In the rows, zero is written as 128.
The rows of X fall into 4 groups, and each row is roughly a mix of its group's hidden directions.
X:
[[124 112  62 121 106 119 131 146 110 150]
 [159 107  70 144 123 116 110 118 102 120]
 [144  96  90 132  91 125 111 122  85 120]
 [ 94 115 140  90 153 141 145 158  92 139]
 [140 160 162 155 129  83 105 142 148 135]
 [ 93 138 154 143 104 110 148 157 130  84]
 [139 139 107 152 110 136 123 132 181  85]
 [135 154 112 169 138  99  99 125  91 151]
 [106 106  87 112 131 158 101 124 134 170]
 [103 121 128 173 129 104  75 120 141 125]
 [ 81 116 105 117 116  82 121 158 120 133]
 [122 154 141 100 115 134  88 119 171  98]
 [179  95 153 111 125 140 128  92 114 133]
 [ 81 112 135 162 148 121 145 104  96 145]
 [174 155 137 158 114 102 155 153 115 125]
 [164 133 138 113 136 154 104  72 129 142]
 [149 165  98 139 124 132 151 150  87 155]
 [112 111  77 127 133 138  87 120  91 123]
 [ 75 145 121 175 141 135 136 124 105 136]
 [132 115 115 150 140 103 147 152 107 186]
 [111 163 151 157 161 118 128 150 157 160]
 [168 118  98 147  95 164 139 146 106 137]
 [155 160 131 145 137 109 108 153 105  80]
 [114 103  75 156 118 164 143 129 141 135]
 [190 132 154  99 113 120 133 133 105 118]
 [144 135 133 169 123 138 113 128  90  78]
 [148  91 102  96  82 125 107 129 113 130]
 [154 113  93 111 113 103 122 140 106 177]
 [123 162 181 126 159 154 106 143 132 131]
 [103 136  94 113  89 130 130 172 111 105]
 [113 141 187 145 137 134 121 102 159 110]
 [136 137 115  74 144 174 121 130 103 131]
 [114 129 112 101 143 167 102 121 129 179]
 [173 126 119  91 107 153 128 160 111 151]
 [119 131 183 136 119  85 122 125 162 123]
 [104 163 115 122 109 121 137 159 181 118]
 [146 142 143 150 125 153 149 104 175  94]
 [154 114 113 119  96 146  81 155 150 146]
 [126 138 117  98 119 130  75 154 143 165]
 [ 74 155  99 135 126 119 154 152 119 147]
 [111 134  83 157 151 142  92 133 121 161]
 [116 111 102 156  93 154 103 155 151 154]
 [128 117  95 106 113 119  98 150 132 182]
 [139 138 110 119 134 102 182 157 158 146]
 [129  97 155 112 152 151 110 135  80 152]
 [102 135 127 165 147 140  73 117 131 153]
 [172 100 120 106 109 142 125 135  92 162]
 [145 149  76 111 144 166 113 129 118 153]
 [124 108 176 135 132 139 106  85 149 152]
 [126 125  91 154 137 156 178 115 121 102]
 [163  87  98 100 116 147 126 126 115 161]
 [125 147 134 124 106 109 142 128 190  96]
 [166 140 166  94 109 152 102 139 121 110]
 [128 156 158 115 154 132 176 138 162 144]
 [ 83 160 146 104 148 140 157 159 133 129]
 [174 134  98 117 116 156 131 136  85 143]
 [164 146 135 156 118 116 128 145  96  79]
 [137 107  96 120  98 159 119 161 166 142]
 [104 146 155 134 128 125 158 150 170  89]
 [159 146 167  85 122 135 131 141 127  91]
 [119 124 125 110 136 188  92 121 129 157]
 [141 144 191 121 122 128 129 109 167 125]
 [135  95  84 129 142 114 139 150 108 171]
 [ 76 151 162 126 147 110 135 141 157 114]
 [122 123 101  97 112  76 106 154 138 110]
 [123 111 122  97 114 129  97 150 183 147]
 [157 151 117 174 111 141 146 125 119  85]
 [ 86 147 124 125 144 132 145 142 179 100]
 [132 123 178 165 138 130 102 105 149 102]
 [117  98 167  99 105 154 123 115 168 124]
 [130 130 174 115 107 126 122 165  98 164]
 [145 112 161  96  97 127 120 138 150  83]
 [113 112  74 105 129 112 125 159  94 130]
 [155 120 160 128 127 150 121  66 117 131]
 [101 158 137 136 158 103 130 104 154  86]
 [126 130 172 124 111  98  96 118 163 157]
 [151 123 168 117 145 132  93 132 153  85]
 [155  97 160 129 141 120 118  77 135 154]
 [ 87 161 143 106 128 124 157 155 162 118]
 [142 125 120 106 129 165 170 118  99 167]
 [122 128 120 130 138 134  83 154  89 170]
 [ 94 157 135 130 151 171 124 170 133 137]
 [121 143 172 155 129 136 157 108 118  84]
 [161 101 135 149 111 127 126  95 163  90]
 [121 148  96 148 155 109 172 125 105 158]
 [140 152 112 167 136 121  95 127  91 163]
 [122 176 146 147 175 137 109 134 104 119]
 [192 130 120 125  96 131 116 133 144 103]
 [105 104 111 112 134 144 143 105  95  78]
 [124 141 163 120 135 120  88 112 177 149]
 [136 110 165  79 107 148 135 119 134  94]
 [147 142  87 163 126 109  99 161 132 151]
 [136 125 176 135 152 132 122  83 157 108]
 [126 137 154 163 137 168 153 100  94 137]
 [ 96 128  90 128 163 169 124 121 126 157]
 [137 137 118 139 153 143 128 115  68 164]
 [151 103 110 113 152  97 108 127 150 175]
 [155 118  91 167 113 129 146  88 136 109]
 [160 140 103 132 127 164 155 151 124 172]
 [106 102 144  96 118 121 102 116 139  75]
 [126 131 146 119 158 138 120 128  68 163]
 [143 144 131  86 141 109 106 124 176 101]
 [129 127  76 172 122 148 109 109 107 139]
 [ 95 160 115 144 112 108 142 141 176 106]
 [137 119 191 141 151 138 112 106 134 104]
 [155 103 112 100  92 135 127  99  94 104]
 [148 107  91 158 124 140 138  98  88 150]
 [ 96 116 122 128 142 138 166  86 104 159]
 [150 153 161 138 128 162 120  79 115 145]
 [109 134 159 134 144 172 110  95 156 104]
 [ 81 126 102 148 151 133 116 110  99 163]
 [153 125 107 103 105 130 138 114 106  70]
 [157 109 121  88 131 125 104 120  94 170]
 [ 94 148 164 131 117 139 118 130 158  82]
 [142 115 148  85 124 110 123 135 183 109]
 [170 132 143 138  99 146 150 151  83 133]
 [149 138  68 139 127 156 106 121 105 144]
 [137 145 130 158 115 106 139  98 172  91]
 [104 136 112 102 159 131 168 110 120 170]
 [102 144 176 115 135 137 108 160 164 119]
 [138  90 143 126 140 151 108  80 131 162]
 [130  91  68 105 127 127 126 150 113 139]
 [ 96 120  89 154 146 133 111 117 130 176]
 [110 139 172 135 109  83 128 146 157 109]
 [ 90 102 136 134 152 109 120  99  97 164]
 [125 134 159  74 123 112 114 153 120 163]
 [175 114 100 132  99 131  92 122 157 120]
 [154 147 116  77 134 120  85 134 149 136]
 [133  94  77 122 138 113 137 156 111 160]
 [131 137 168 121 142 138  72 152 122 152]
 [152 156 166 101 134 111 169 140 131 102]
 [109 162  83 119 105  98 129 157 145 141]
 [134 172 164 101 138 109 103 146 154 114]
 [ 87 137 142 132 147  76 124 135 123  93]]

One row of each group comes first, with its name. Which group is each row after those in?
[102 146 156 167 145 118 166 150 128 103]
<78>
[101 128 120 149 121  95 163 109 153  86]
<66>
[181 149 132 149 112 131 136 159 108  97]
<54>
[104  94 151 103 158 100 136  96 112 149]
<79>

[139 118 170 141 156 161 125 114 142  84]
<66>
[147  86  96 120 111 128 146 108  91 155]
<66>
[113 167 156 137 162 105  99 134 155 149]
<54>
[139 122 112 103  98 129 150 135 184 102]
<66>
[130 139 171 127 138 133  94  95 168 149]
<78>
[160 132 175 112 118 126 143  97 164 112]
<66>
[131 161 184 161 137 134 137 103 129 141]
<78>
[128 138  87 125 100 158 143 145  79 125]
<78>
[100 150 125 107 101 138  83 151 160 141]
<78>
[117  91 122 130 150 113 129  84  91 156]
<79>
[173 110 131 130 145 125 132  84  89 116]
<66>
[160 149 116 115 162 155 124  93 137  91]
<78>
